In the rows, 128 means zero.
Each row of Z is roughly a mix of the hidden directions of one of 3 groups.
Z, 94 rows:
[[182 125 104  94 115 123 125 146 142 136]
 [128  94 124 140 128 100  93 132 147  87]
 [103  96 126 125 134 130  91 152 127  86]
 [121 178 131 164 136 106 143 138 104 137]
 [112 102  99 110 140 139  95 107 123  90]
 [113 141 131 138 163 153 109 121  79 141]
 [166 156 111 108 133 125 152 148 165 139]
 [134 124 145 141  89 112 169 100 154 130]
 [174 129 130  84 118 135 128 154 114 144]
 [136  87 101 104  89 127 142 117 139 147]
 [152 171 134 145 128  97 167 128 140 124]
 [108 108 122 114 133  97 160 103 167 141]
 [175 136 141 103 116 120 148 154 152 147]
 [118 121 116 102 135 164 139  85 106 152]
 [128 139 155 112 151 149 169 157 100 121]
 [186 149 108 107 122 133 134 146 145 135]
 [139 119 168 107 131 149 153 146  88 136]
 [120 148 124 167 128 122 148 140  76 138]
 [102 109 134 126 148 118  92 135 169 156]
 [137 103 107 132 139  92  96 124 158  99]
 [128 145 147 115 154 134 172 168 125 112]
 [126  94 155  98 109 155 126 136 166 127]
 [147 106 134 127 103  99 175 118 154 122]
 [152 139 170 103 116 121 130 171 117 137]
 [125 141 131 153 150 136 125 124  79 168]
 [104 127 118 104 170 144 101 153 126 156]
 [ 87 109 102 107 141 129 105 128 147  95]
 [118 129 123 121 144 165 136 108  77 149]
 [ 96  98 122 143 114 124  99  84 122 140]
 [119 147 153 159 133 142  78 127 115 149]
 [113  92 101 137 121 122  89 112 105 103]
 [ 76 118 157 144 116 113 102 111 121 138]
 [111 155 122 177 146 109 122 123  94 124]
 [112 107 109 139 125 148 143  79  96 140]
 [171 144 122 136 130  98 167 108 147 130]
 [126 119 110 125 149 144 102 129  77 160]
 [109 116 135 144 155 162 118  96  88 130]
 [148 134 121 132 104 105 175  93 143 122]
 [114 143 121 157 161 132 118  86  97 138]
 [117 108 101 162 120 130 101  82 130 123]
 [112 105 146 137  98 108 164 105 131  95]
 [ 71 106 124 148 134 118 126  96 137 128]
 [109 117 110 122 126 159 150  83  96 128]
 [139 166 148 139 116 153 146 119 106 168]
 [168 145 118  93 121 114 132 161 154 139]
 [118  88 122 135 126 152 116 115  94 167]
 [131 158 111 106 140 141 148  94 104 164]
 [146 109 101 131 126  99 111 122 141  77]
 [142 138 122 128 103  88 129 169 159 119]
 [154 117 153 138  98 135 157 150  96 105]
 [106 137 114 124 163 143  74 139 121 135]
 [ 96 132 108 126 147 124  86 108 165 135]
 [126  80 128 132 123 134  88 153 117 153]
 [125 121 164 103 134 114 152 177 119 118]
 [101 102 105 166 131 124 111 102 122  97]
 [138 154 139 106 141 115 162 169 157 129]
 [152 135 141 145  88 121 169 108 116 108]
 [107 129 115 117 108 116 168  89 157 117]
 [ 92 107 114 122 146 119  84 128 156 112]
 [107  95 124 170 126 128 114 105 109  98]
 [183 150 126 119 128 134 155 152 148 131]
 [ 83  95 132 154 142 126 141 115 115  99]
 [117 106  94 112 151 114  98 136 139  88]
 [150 161 145  99 125 121 151 150 162 107]
 [132 121 125 132 148 156 135  99  85 165]
 [ 97 114 110 165 122 120 104  88 141 124]
 [ 92  93 128 123 118 127  94 103  97 133]
 [129 157 122 134 159 146  85 135 105 155]
 [114 101 169 127 136 172 114 128 125 151]
 [118  97 125 123 138 163 130  78 111 140]
 [158  77 142 116 117 143 128 157 128 147]
 [129 134 104 120 121 142 171  85 103 141]
 [130 121 137 135 106 105 136 139 174  85]
 [129 116 157 160 107 129  81 140 153 130]
 [119 125 105 176 121 128 104  89 142 118]
 [111 139 124 139 145 144 115 120  81 171]
 [133 134  90 113 177 116  94 130 125 131]
 [143 166 140 134 109 147 161 113 118 165]
 [182 134 133 115 120 138 161 134 148 151]
 [111 136 102 113 170 130  89 130 144 152]
 [128 107 141 128  91 114 177 116 144 107]
 [180 144 105 105 114 129  99 146 124 130]
 [ 76  96 125 123 126 114  99 113 109 122]
 [141 117 124 132  96 105 142 175 138  97]
 [147 104 120 171 107 133 123  85 142 133]
 [142 164 144 140 134 138 142 114 107 178]
 [119 132 110 129 137 148 151  81  90 143]
 [163 136 102 106 117 103 122 146 170 134]
 [120 111 144 115 154 147  93 105 159 100]
 [113 105 153 136 136 156 168  99 107 143]
 [125 166 115 164 131 103 141 138  90 140]
 [116 129 117 113 156 155  85 164 112 130]
 [134 131 138 133 130 107 106 171 151  84]
 [142  95 170 148 109 101 156 135 124 130]]

Here is one row from each group, named. Which group is each of the other rows in?
[128 161 142 126 110 155 164 117 123 168]	(29)
[128  73 124 102 102 149 127 119 146 135]	(50)
[170 176 134 118 133 143 139 155 131 134]	(123)

[108 134  77 137 135 115  94 113 145 108]	(123)
[ 90 116 133 106 157 116 157 115 132 163]	(29)
[138 156 113 119 140 162 123 143  78 117]	(29)
[109 118 134 111 135 174 143  85 111 136]	(50)
[ 91 140 113 110 146 159  92 138 146 144]	(29)
[108 123 107 149 145 131  99 118  81 152]	(50)
[190 144 123 109 117 134 127 154 127 131]	(123)
[149 120 103 124 124  89 160 100 148 109]	(29)
[116 133 124 103 124 120 100 156 158  83]	(50)
